The rows below fall into families. The same turns and mirrors carry the whole set onto itself and the rows of a family onto each other. For each named row, which other rows are in its family? Write them in the order they are listed.
These 21 rows form 7 families of 3 rows each.
tis: [-23  -2   7  -7  10   1 -16  21   9  -3  11  -1  -1 -10 -13  15   5 -21
   0  -9   9 -12  -1   5  -9   3   2  14  -6   2  11  -5  -2  -3  -2]
Gozi: [-18   1   8  -3  -1 -12 -29  23   8   0   4 -10   8  -6  -5  13  -9 -11
   1 -13   9  -2 -16   0   7  -2  -4  10  -2   3   9   0   3  -3  -6]
sene: [  1   1  14 -16   8 -14   0  17  22 -11  21  -6   4  -9  -5   8   3  -7
  -8 -22   4  -9  17   0  -9  -1  -9   4  -7  -7  -6   2   0   4 -11]
Zazu: [ -3  10  -3   2 -17  -9 -10   4  22   2  -1  -8  10   0   7  14 -16   2
  -4   0  -4  10  -6   3  13  13  -1   7  10   2 -12 -10  12  -6  -4]
Kefu: [-14 -13   5   1   5  -7   0  10  12  -1   9 -13   9 -19 -14  21  11 -11
  -1  -2   9 -15   5   5  -1 -10  -6   3 -14   3  -4   0  -2   3  -8]
Zok: [-22 -14  -9  10  -8  12  -4   9  20  10   1 -11   9  -9  -7   6  -4 -14
   8  -3   5 -12   0  17  -6  11   2  15  -5   3   9  -7  -1  -5   4]
bidob: [-14  -4  -9   9 -11   8   4  12  22   4   1   3  21 -12  -6  14   0  -6
   0   7   6  -9  -2  13   3   9  -5  13 -20   8   4  -8  12   1 -15]
Vame: [ -7   9  12 -10  10  -6 -26  29  19  -3  16  -3   0  -6  -5   6  -4 -15
  -6 -24  10   0   6  -5  -2   5   1   9   3  -1   4   4  -4  -2  -1]
Sabe: [  1  -2  -2  -1  -1   9  -6  17  33   3  14  -6   3  -1  -3  -9  -8 -10
  -3 -27   3  -7  16   5 -11  19   4  14   5  -5   0  -1  -4  -5   4]
tok: [-10  -6  -8  -7  -6 -18  -6  11  18   3  -3 -13  18 -16   1  21 -16   8
  14  -7  -7  -2  14  -7  18  15 -11   7  -3  -6   2   1   4  -5  -4]
daz: [  1  22   6  -9  -3  -2  -5  17  26   3  -3 -12  23  -7   0  13  -6  -6
 -11 -27  -3  15  -1  -4  12   2  -8   5   4  -6  -6  -8   1  -2  -6]
Guk: [ -9  -1   0   5 -17  -6 -17  16  27   8   1 -17  16   0   7  -1 -24  -2
   5 -19   4   5  -6  11   6  11  -5   9   4  -1   7  -1   5  -3  -1]
gule: [  2   7  -3   0   1  12   5  21  37   0  16  11  12 -10  -3   4   1  -8
 -10 -11   6  -4  24   7  -8  17   0  12 -11   2  -2  -4   4   2  -9]
pigu: [  0  -2  -6 -13   4 -11  -1  14  25  -1   7  -6  10 -14  -3  13  -9   4
   8 -17  -7  -6  31 -11   7  21  -6   9   1 -10  -4   3  -2  -6  -2]
gerof: [  5  11  -1   7 -14  -4 -11  23  35   5   5  -2  25  -7   6   6 -15   3
  -7 -12   8   8   3   2  14  10  -8   7  -8   5  -3   2  12   3 -14]
dop: [-18   8  -2  -2  -5   6   4   6  12   5 -11 -11  23 -13 -10  24   4 -11
  -3  -7  -4   1 -13   5   8  -3  -7  10  -7  -1   1 -16   2  -3  -8]
rutoz: [-15 -13 -12  -7   3  -4   5   7  17   3   1  -6  11 -20 -10  22  -2   0
  13  -1  -7 -14  24  -4   6  17  -5  12  -7  -5   1  -2  -2  -7  -1]
vuga: [-16   1  -9   3  -8   7   4  -2  18   2   1   0   2  -7  -3  20   0 -10
  -2  13  -4  -2   4  12  -3  14   5  12   3   4  -7 -17   6  -7   1]
zatef: [  5  12  -3  -3  -2   5  -1   7  31  -1  11   2  -1  -2   2   9  -3  -6
 -11  -7  -3   6  19   0  -2  20   6   9  13  -1 -17  -9   2  -7   3]
garat: [ -6  15   1 -12   9  15  11  11  24   0   4   0  12 -12 -12  15  12 -17
 -12 -20  -5   0  12   2  -7   6  -2  11  -2  -7  -4 -15  -5  -4  -3]
sunov: [-11   2  14  -5  -3 -25 -12  18  20  -1   9 -17  16 -15   3  20 -10  -4
  -1 -12   9   6   5   6   8  -9 -14  -2  -8   0   0   2   4   7  -9]

The rest of the family of vuga: Zazu, zatef
The rest of the family of tis: Gozi, Vame
The rest of the family of dop: daz, garat
The rest of the family of tok: pigu, rutoz

The rows below fall into families. The same turns and mirrors carry the whole set onto itself and the rows of a family onto each other. For each named row, which other rows are in its family? Write them in the order they are listed.
These 15 rows form 5 families of 3 rows each.
banu: [  5   4   3 -13  -9  -6 -13  -3  15  -5 -10  -7 -16 -21 -10   9   4 -22
  16  -9 -10   8 -20  -4  22  10  22  -7]
loruz: [ -1   3   6 -14  -9 -15 -10   6   8 -13  -3 -11 -12 -15 -16  14   3 -21
  19  -4 -13   9 -21   0  23  -2  24  -1]
Fim: [ -2  12  -1  -4   7  -3  -7  20  18 -12  -8   2  -5   7  10  -4   9 -20
   0  15  12  -7 -10   1   9 -14  20 -22]
rapob: [  7   9   6 -15   6  -3  -8  22  19 -15 -10   6   2  11   3   0  13 -35
   8   2   2   3  -4  -3  12 -13  20 -15]
Leso: [  4   5   1 -17 -13 -12  -7  12  12 -13  -7   1 -10 -19  -3  10  16 -15
  13   2  -3   9 -24  -4  25   6  32  -8]
rasib: [  6  12 -10   8   9 -23 -23  -3   1   4  -7   0 -11 -19  -6  16  -1 -25
  26   8   0   8 -18  10  10 -16  20 -20]
Davog: [  2  -6 -11  11  20 -13 -20  -3   0   1  -8  -4  -6 -11  -8  12  -1 -33
  15  10   0   8 -15  11   8  -3  22 -32]
teli: [  2  12 -11   4  22 -11 -19  -4   7   2  -9  -7  -9  -5 -17  18  -6 -36
  23   7   5   5 -14   3  10 -15  15 -26]
savup: [  1   9  -6   4  20 -20 -24   5   3  -4  -6   0  -3  -7 -10  19  -6 -29
  17   9  -4   8 -13   5   2 -13   6 -26]
kiv: [  2  -4   3  -9  -1 -13  -2   5   9 -11   1 -15 -15 -24  -9  -1   4 -24
  12  -2  -7   6 -22  -2  17   9  34 -10]
Bef: [ -3   9  -8   4  17 -12 -20   1   4   2  -4  -9  -4 -16  -8  21  -9 -24
  19  14   6  -4 -24  10  16 -18  18 -28]
guruz: [  0   2   7  -8 -16  -1  -9   1  14  -6  -4  -8  -7 -23   2   7   4 -19
  11  -3  -3  -1 -23   2  24   0  26  -4]
bup: [  3  -2  -9  -7  15   0   3  13  21 -13  -1   3  -4   5   3  -8  12 -34
   8   5   4   1  -6   1  10 -13  32 -21]
leri: [ -1  12  -3 -13  10   0  -2  17  20 -13  -7   1  -9  12  -1  -4  13 -27
   4   6   7   2  -7 -14   9  -6  18 -19]
riri: [  0  13  -2  -1  12  -9  -6  23  13 -10   0   9   2   4   6   2  14 -36
  11   9  17   2 -10 -10   9 -17  22 -20]

The rest of the family of rapob: loruz, savup
The rest of the family of leri: banu, teli
The rest of the family of Fim: Bef, guruz

